Each row of M is roughly a mix of the hidden directions of one of 3 groups.
M:
[[-17, -8, -25, -31, -21, -59, -3, 2, -7, -17, 3],
[16, -32, 44, -10, -5, -25, 23, 7, -25, -32, -9],
[-2, 3, 18, 42, 32, -23, -3, 31, -19, -34, -9],
[4, 33, -45, 6, 1, 36, -13, -9, 1, 38, 1],
[-19, 7, 23, 18, -32, -15, 21, -1, -14, 55, -5],
[-6, 20, -24, 13, -52, 3, 28, 14, -23, 0, 29],
[-22, -3, 29, 6, 18, 4, -3, 3, 11, -29, 59],
[-22, 11, -6, 34, 10, 15, -48, 22, 3, -35, 1],
[-3, -13, 16, -23, 36, -42, 23, 12, 12, 26, 26],
[18, -19, 14, -18, -41, -6, 37, -15, -36, -20, -2],
[3, -52, -15, -21, -12, 20, -1, -4, 16, 15, 41],
[4, -4, -4, 56, 26, -38, 7, -8, 17, -17, 14],
[-16, 24, -2, 3, 40, 14, 22, 18, -36, -21, -32],
[14, -20, 47, 13, 32, 25, -9, 27, 24, -13, -4],
[14, -62, 17, 5, -7, -32, -16, 10, 9, -1, 19],
[7, -8, -11, -68, -7, 27, -3, -10, 13, 9, 13],
[39, -46, -16, 3, 9, 44, 7, -8, -3, -14, -2],
[5, 34, 25, -2, 1, 42, -3, -35, -29, 20, -12],
[11, -8, -25, 0, -24, 9, -39, -18, 36, 24, -32],
[-28, -5, -15, -29, -41, 11, -5, -31, 35, -10, 13],
[-12, 3, 22, -21, -14, 4, -35, 47, -18, 32, -7],
[-17, -7, -19, 10, -24, -24, -45, 44, 15, -8, 6],
[15, -6, 24, 3, -10, 9, 34, 10, -25, -29, 50],
[-2, -40, 9, -1, -13, 11, -1, 47, -28, -32, -15],
[7, -17, 8, 58, 19, 24, 29, 0, 22, 8, 7],
[-5, 16, -7, -8, -6, -31, -18, 62, -12, -13, 18],
[24, 17, 22, 39, 23, -38, -5, 6, -13, -28, -19],
[49, -10, 3, -11, 16, -13, 14, 18, -26, -29, -33],
[-15, -12, 17, -24, -3, 31, 43, 17, -38, -17, 13],
[-4, 16, 44, 3, 3, 49, -2, -38, -1, 7, -7],
[5, 13, -14, 19, -21, 18, 31, -25, -26, -8, -49],
[26, -4, 26, 52, -5, -35, 15, 12, -21, -3, -9],
[-28, -10, 15, 21, -24, -8, 34, -52, 8, -9, 8],
[15, -13, 2, -21, 28, -17, 51, -29, 13, -13, 24],
[28, -9, 23, 36, 10, -48, 10, 24, -16, 7, -10],
[6, 17, -27, 9, -46, 9, -31, 15, 24, -5, 33],
[11, -27, 51, 30, 30, 7, 11, 17, 13, -16, -3],
[-35, 15, -6, 36, 13, 24, -29, 5, 3, -42, 6],
[26, -20, 47, -31, -6, 17, -4, 26, -10, -28, -7],
[-60, -4, -2, -32, 2, -9, 0, 34, -11, 14, -3],
[9, -9, -21, -24, 13, -45, -22, 47, -6, -11, -4],
[3, -3, -35, -30, -2, 24, -51, 2, 28, -6, 3],
[29, -16, -2, 22, -13, -34, 2, -24, 32, 20, 35],
[-14, 11, 14, 63, 5, -19, 22, 1, -21, -10, -17],
[-14, 21, -21, 56, -3, 21, 18, 1, 12, 22, 23],
[10, -4, 32, 17, 32, -31, 20, 33, -29, -19, -9],
[-18, 9, -7, 3, 17, 18, 14, 47, -38, -36, 0],
[14, 0, -21, -3, -47, 36, -6, 9, 11, -10, 42],
[-17, 9, 1, 65, -26, -12, 1, -20, 7, 18, 5],
[-38, 13, 0, -39, -13, 40, -23, 16, -10, 16, -9],
[-30, 12, -8, -18, 31, 6, -16, 39, -19, 1, -40],
[-21, 49, -25, -9, 0, -26, -29, 19, -24, 15, 8],
[-9, -29, 44, -1, -17, -47, 2, 19, -9, -5, 18],
[-18, -4, 16, 31, 18, 30, 6, -44, 36, 12, -2],
[39, -20, 30, -22, -4, 13, 20, -15, -38, -9, -24],
[-31, 3, -1, -52, -12, 23, 0, -6, 10, 37, 15],
[5, -13, -41, 39, -13, 23, 29, -5, 26, 16, 16],
[4, -18, 24, 15, -11, -24, 2, 42, -23, -37, 27],
[-26, -4, -16, -26, 14, 31, 3, -5, -5, 21, -54],
[33, -19, -7, 37, 27, -1, 16, 47, -6, 4, 0],
[15, -4, 24, -28, 33, 2, -16, -38, -18, 8, -38],
[-20, -31, 34, 21, -4, 2, 11, 4, 46, -27, 17],
[-24, 36, -19, 5, 18, -3, 7, 29, -11, -17, 48],
[-6, -27, 0, 3, 12, -1, 12, 40, -21, -29, 48],
[-22, 13, 4, 19, 31, -50, -16, 34, -8, -14, 7],
[-37, 25, 36, -27, 5, -29, -30, -14, -7, -13, -3],
[25, 4, -32, -4, -1, 25, -15, -2, -12, -38, -46],
[8, 1, -57, -16, -30, -4, 17, -30, -15, 17, -4],
[2, -32, 19, 13, 3, -52, 30, 5, -17, -25, -4],
[-39, 33, -28, -28, 18, 30, 16, -6, -2, 22, 5],
[-12, 0, 41, -19, 4, 4, 53, -6, -23, -4, 23],
[53, -16, 36, 1, -13, -21, 17, 15, -25, -7, 3],
[-2, -2, 20, 54, 11, 18, 35, -32, -2, 12, 1],
[25, -28, 6, 21, 19, -28, -27, -12, 13, 4, -46],
[12, -4, -7, 12, -20, -20, -15, 4, 22, -3, 65],
[-6, -29, -17, -14, -20, 21, -27, 4, 13, 16, -54],
[24, -42, -7, -4, -38, 6, -21, -11, 30, 13, 26],
[17, 5, 23, -12, -26, 25, -11, 29, -43, -12, -31],
[27, -14, -2, -30, 30, -1, -33, 30, 6, -36, 11],
[-54, 17, 4, 9, 20, -8, 32, 4, -15, 26, -22],
[-24, -3, -27, -19, -26, 6, -16, 11, 23, 17, 52],
[20, -18, 10, 9, 20, -28, 4, -10, 29, -16, 54],
[41, -22, 5, 11, -48, 16, -20, -10, 14, -6, -25],
[38, -13, 12, 28, 20, 8, 33, -7, -39, 12, -19],
[0, 3, -33, 24, 41, -15, -18, 25, 5, -18, 37],
[-14, 9, -29, 15, 8, -29, -49, 16, 26, 11, -22],
[-12, -42, 9, -3, -15, -27, -12, 36, 0, -9, 41],
[-29, 14, 1, 38, -36, -3, -11, -1, -4, 46, -15],
[-16, -13, -2, -28, -48, -25, 4, 20, 8, -33, 22],
[2, -45, 23, -2, 25, 5, -4, -10, 49, -17, -11],
[36, 8, 5, 15, -1, 23, 1, -26, -4, -7, -58],
[4, -9, 26, -52, -15, 23, 8, -4, 1, 3, 43],
[2, -41, 34, 9, 19, -41, 19, -2, 2, -26, -11],
[-25, -2, -28, -7, -22, -45, -7, 33, 15, -18, 23],
[-30, -6, -7, -9, 25, -1, 17, 38, -23, -17, 44],
[-10, 2, -5, -7, 57, -11, -4, 32, -9, -35, -19],
[-43, 57, -23, -13, -2, 8, -3, 14, 1, 10, 3],
[-18, 10, 8, 18, -37, 17, 40, -42, -6, 18, 6],
[22, 18, -8, -1, -9, 22, -4, -47, 21, 24, -39],
[12, 8, -2, 20, 36, 3, -23, 60, 10, 7, 4],
[2, 6, 0, 35, 10, 2, -3, 64, 12, -3, 24],
[2, -4, -17, -25, 52, -21, 38, -1, -2, -10, -24]]
Here is one row of each group, with its name. Which group are the others in?
[5, -20, -15, -19, -44, -26, 17, 33, -6, -28, 19]
(33)
[-36, 13, -34, 13, 10, 7, -48, 12, 21, 11, -16]
(100)
[-28, 43, 16, -20, -20, -1, 8, -16, -2, 24, -40]
(106)

[19, 18, -47, 2, 6, 30, -1, -23, -11, 39, -12]
(33)
[5, -4, 9, -64, -22, 31, -11, 10, -9, 16, 4]
(100)
[-10, -2, 23, -33, -29, 44, -15, -14, 31, -15, 9]
(33)
[-9, -27, -40, 36, 5, -30, 21, 6, 30, 1, 12]
(33)
[27, -43, 20, -43, 6, 10, -6, -10, 13, -19, -24]
(33)
[36, 13, -19, 20, -10, 0, -29, -36, 37, 15, -9]
(106)
[-38, 28, -16, 22, 31, -23, -25, -14, 19, 21, 2]
(33)
[19, -25, 39, -25, -24, 0, 26, -18, -28, -26, -11]
(33)
[-4, 15, -41, -35, -17, 9, -35, 30, 20, 4, 12]
(33)
